Named turns come first, each shown by rows before and after it. Which turns, in which order, take the first row of each pair that follows to the second? Write the first one first, as in the answered first pair.
Z_758 (before |-> after):
[ -3   4   5 -14  30 -16  -7  -9  -1 -19  -8  -3  10  19  -9  20   3 -11
   8   5  -9 -22 -17 -25  -4  -2   6   8 -19  -1  17 -13  -2 -12  18  -1
  -3   3 -10 -28 -10  15   1  -8   1] |-> [ 22   4  13  -9  13 -19  -4 -27  15  -7 -10  29   9  12   3 -15   8  14
  -1   0   0  -9   1 -29  -5 -16 -12  10 -12 -15   3 -15   2  10  17   0
  15   9  -5 -24   7  -3   5  -4   0]
[ 10  -5   1 -14  -6  -5 -18  -1  18 -18 -20   1 -21 -10  -6  -5 -15  10
   5  17   5   9   9   5  -3  14   1  27  -5   3  -2  12  -8  18 -20   8
  -7  -7  28 -12   0  -8  -4 -17  -7] |-> [  3   5  -9 -20  -7  -5 -13   6  11 -21 -18  -2 -19 -10  -1  -5 -11  -2
   5   4  19   1  18   5   2   8  15  25  -2   1  -1  19  -8  15 -15  19
  -9 -12  28  -7   5  -7 -10 -10   0]
[ -2 -25   0 -21   1  -2  -2 -11  24  13  13  23 -16  -2   6  -6  -7  -2
   0  -5  10  -8  13  -1  -4 -16  -7 -13 -17   7   1   2   8   2  -2  10
   7  14 -17   0  24   0  20 -14   3] |-> [-17 -23  -8 -25  10  -1  -2   1  14   8  14   5 -14   2   1  13  -8 -18
   4  -6   9 -18   6   2  -3 -10   6 -16 -18  12   9   5   6  -9   0  13
  -4   9 -18   1  16  10  16 -15   6]
Z_614 (before |-> after):
[  9  34  -9 -20   0  19  15   3 -16   4   9   6  20   1  -5  -6  11 -11
  -9 -35  26 -18  23  -4   6 -23   6  -7   7 -13   5  16   4 -10   4  23
   8  -9   0  16   3  -5   0  18  14] |-> [ 33  23   9 -14   2  27  15 -16 -13  11   4  16  29  -4 -11  -8  10  13
 -18 -21  -2 -10   7 -11  -8 -24 -28   2   8 -12   2   0  14  -6  -6  -2
  21   0   6   4  -6 -10   8  16   4]
[ -7   4   7   1  -4  -3   1  -4  11  -3  -7   3 -10  -4  -4  -6   7   0
   1  -2   3   5   4   2   1  -4  -1 -15  -3   3  -1   3  -2   6   1   8
   2  -1  -5   5  -1   6   6  -1   2] |-> [ -7   8   6  -1  -4  -2   3  -2   7  -4  -6   3  -8  -4  -3  -7   7  -2
   0  -5   5   3   5   0   0  -6  -1 -15  -1   1  -1   3   1   5   2   9
   3  -3  -4   6   1   6   6   1   2]
[-14  10 -11  -7   1 -13   9   3 -10  -3   1  -3 -11   3  -4   5   7 -19
   9 -16   3 -10  10   1  12   4  18  -3  -4  -4   9  -1 -10   8   3  18
 -10 -10  -6   4   6  11 -11  -2   8] |-> [ -1  16  -9 -10   1  -2  18  -1 -19   1   1   2   1  -2  -5   2  11 -14
  -2 -25  -1 -16  10  -8   6  -9   5   4   2 -10   9  -7   2   8   0  12
   0 -12  -2   0   6   6 -12   6   8]
Z_788 (before |-> after):
[  5  15 -11  -7   7  -1   2   5 -15   1  17   9   2  -4  -3   1   5  -4
  -3 -16  23 -13   2  -6  -7 -17   7  -4  13   1   5  -4   3  -9   0   5
   0 -10   3   4  -6   3  -7   3  -1] |-> [ -7  11 -12  -5   7  -9  -5   9  -9  -1  18   3  -8  -1  -3   3   1  -8
   4  -8  27  -8   2   1  -2  -8  18 -10   9   5   6   1  -9  -8   4  10
  -8  -9   0   6  -7   7  -6  -2  -1]
[  4  -9   0  10  -7   9  -7   0  10  10   2  15   0   8 -18   2   5  -1
 -12  17  -1   1   9   2  12  -5   6 -13  17   4   1 -15   8  -3 -12  -4
  -4  20   4  15   0 -34  -1  22   4] |-> [  4  -6  -2   8  -7  11  -5   0   6  10   1  15   2   8 -18   3   6  -4
 -13  14   1  -2  10   1  13  -9   6 -12  20   3   1 -13   9  -4 -12  -3
  -3  19   4  15   2 -35  -3  24   5]
[ 16   9  -2   3 -11  -8   4  -1   1   6   7  11  -3  -1   2 -18  -2  -3
  -8  -4   9  -5   8  -8   0  -3  -1  -1   6 -15   3   5   2  12   0   9
   4   2   5   3   1  -9  -3   3   0] |-> [ 12   9  -5   2 -10 -10   4   3   1   4   8   7  -5   0   2 -16  -1  -5
  -6  -3  12  -6   9  -6   2   0   7  -3   6 -15   4   8  -1  11   2  13
   2   2   5   4   3  -7  -4   2   2]
Z_857 (before |-> after):
[ -9   7  -2   1   7   1   7  11  -3   2   8   0   7  -3  15 -11   9 -13
   6  -7  24 -13  11  -4  -1  -7   3   1  -4  -9   2   9  -2   1   8  21
   7 -13  -4  15   8  -1   1   1 -11] |-> [-11   5  -2   1   7   1   6  12  -2   2   8  -3   5  -3  14 -10   7 -15
   8  -5  24 -12  10  -3   0  -5   6   0  -5  -7   1   9  -4   0   8  22
   6 -13  -5  16   6   1   1   0 -10]
[ 32  -9   3  11  -5   1  -3  -1   6  -3   2  12 -11  -9   5   4   2  14
  15   8 -16  10  -3 -14 -12  13 -21  14   0  -2  -2  -6  -6   8 -16   2
  -8 -15   4   0  13  -6   9  -3 -21] |-> [ 29 -11   2  13  -6  -1  -6   1   9  -4   3  11 -15  -7   5   3   1  13
  18  10 -15  12  -2 -11 -11  15 -17  12  -2  -1  -3  -5  -9   9 -14   3
 -12 -15   2   1  13  -4  10  -6 -21]
[  7  -5   1  -1  -5  -2 -10  -1  -2   5  10  -8  -9   2  -5   4  -2   0
  -8 -12   1  -4  13   1  -9   2   1  -2   0   0  -3   6   0   3   0   7
  -7   2  -1   9  11   2   6   4   3] |-> [  6  -5   0  -1  -5  -3  -9   1  -2   4  10 -10  -8   2  -5   5  -2  -2
  -7 -12   1  -3  12   1  -8   4   1  -2   0   1  -2   6  -1   2   0   8
  -7   2  -1   8   9   4   7   4   3]
Pairs:
(two turns a pair)
[  1   4 -14   5   0  16  -4 -13   4   5  -8   2  -2  -9  16 -24  14  -2
   3 -10 -17   8   9  -2  11  -4   1  15   7   0   0  -6  15   1  -1  -8
  -8  -2  -6   7   4 -13  16  -3 -11] |-> [ -6   8 -18   2   6  21  -2  -7  -6   2  -6  -9   4  -6  11 -10  14 -14
   3 -14 -19  -1   2  -2  11  -2   8  17   6   4   5  -5  17  -8  -2  -8
 -12  -6  -6   6  -3  -7  13  -1 -10]
Z_758 then Z_614
[-22   6  -8 -16   6  -2  15  -3 -17  13   7  -3  -3  -6  -4  -2  17   9
  -9 -18   4 -12   8 -22  11  -6  -1 -35   4 -24 -19  18  -4  -1   4  -2
  24  -5   1   5  18 -30  -9   0  10] |-> [-22  -5   1 -14  20   6  10  -4 -23  11   6 -17   5  -4 -16  21  11  12
  -8  -1 -24 -13 -18 -23   3   5 -12 -29  -1 -13 -12   7   0 -13  -2 -20
  19  -2   3  -8  -1 -22  -5  -6   1]
Z_758 then Z_857
[-22 -19  -4   5   2  -6 -15  21  -2 -13   3 -11   5  -5  -1  13 -11 -20
  14  18   6   8   0  13  14  16   6 -11 -12  12   7   9 -14 -19 -14   6
 -23   4  -2   5  -5  32 -19   1  -7] |-> [ 10 -29  16  13  -3   0 -15  -2   9  -2  -2  14  13 -12  -2  -5  -9  13
   2  29 -16  23  -7   5   1  10 -33  -2 -10   8  -2  -6  -6  -6 -25 -16
  -3  15   4  -4  -6  21 -10   2 -17]
Z_614 then Z_758
[  8  -3   6  -3  -4  -2  -2  -7  10   4  -4  12  -3  -2   2 -17   2   7
  -2   5  -3   4   2   2 -10  -3  -6   0   1   3  -4  -1  -3   8   1  -3
   2   3   1  -1   6  -3   6   0  -1] |-> [  6   6   0  -8  -4   3   6  -3  -1   1  -3   9   3  -4   2 -15   7  -2
  -4  -8   7  -5   7  -1  -8 -10  -1   1   6  -1  -2   2   3   4   2   3
   4  -2   1   2  10  -3   0   6   4]
Z_788 then Z_788
[  1   4   8 -11   0 -16  13  22 -23  -6  15 -19  14  -7  16  29  21   0
   8  28   0   5 -12   2  -7  12  -8 -12  -6  17  24   7   8 -30  -7  18
   1  -6  15  18   1  18  13  -3  -3] |-> [ 25   6  17  -9  -9 -13  18   6 -17   4  13   4  20 -14  21   6  26  21
  -2  23  -3  12  -4  -5 -15  -1 -31  -5   1   6  16   0  17 -17 -11  10
  20  -1  20  18  10   6  16   3  -6]
Z_857 then Z_758
[ -8   4   8 -11  10  17   7  13 -20 -11  -6  -6  16  11  -3   5   4  -8
   3  -3 -10   2   1 -14   1   0   0   9   2   3  17  -9   7 -15  -5  -2
   0   3   8   6   0  -2   2 -18 -22] |-> [  5  -2  17  -4   1  11   4   2  -4  -4  -9  11  11   8   2 -13   5  10
   1   2 -11  16   7 -15   0  -2 -13   9   1  -2   9 -12   5  -3  -7  -5
   9  10  10   6   8 -10   8 -20 -27]
Z_788 then Z_758
[-19   2 -13   8   7   4 -14  31 -12 -14   6 -22   4   7  -4  28  -9 -25
   4   1  12 -14 -14   4   8  12  30   2 -17  10   9  11  -9 -19   4   9
 -18   2   1  -4   1   9   1  -2   3] |-> [ -2 -18   5  26 -10 -15 -28  10  25   0  -1  10 -16   2   6  -7 -13  14
   9  26   8  21  -5   8   8  19  10  -2 -23   6  -9   6 -22   7   1   1
  -8  15  -1  -2  10  -6  14 -13  -8]
Z_758 then Z_614
[-18  -1 -19  -7   7  -7   3  -2 -15  -2 -10  -4  12  -3   2 -11  27  -3
  -1 -30   5 -22   2   2  -2 -17  19   1  22 -20  -9   1  12   0   9  21
   4 -11   1  15  13   2  -8  10  -6] |-> [-13  -9 -10  -7  19   1   1  -6 -23  -4 -11 -16  22  -2 -12   8  24   0
  -3 -19 -22 -26 -22   1 -13 -12   3   8  17 -11  -1 -10  19 -12   1   3
   2  -7   2   3  -5   9  -6   7 -14]
Z_614 then Z_758
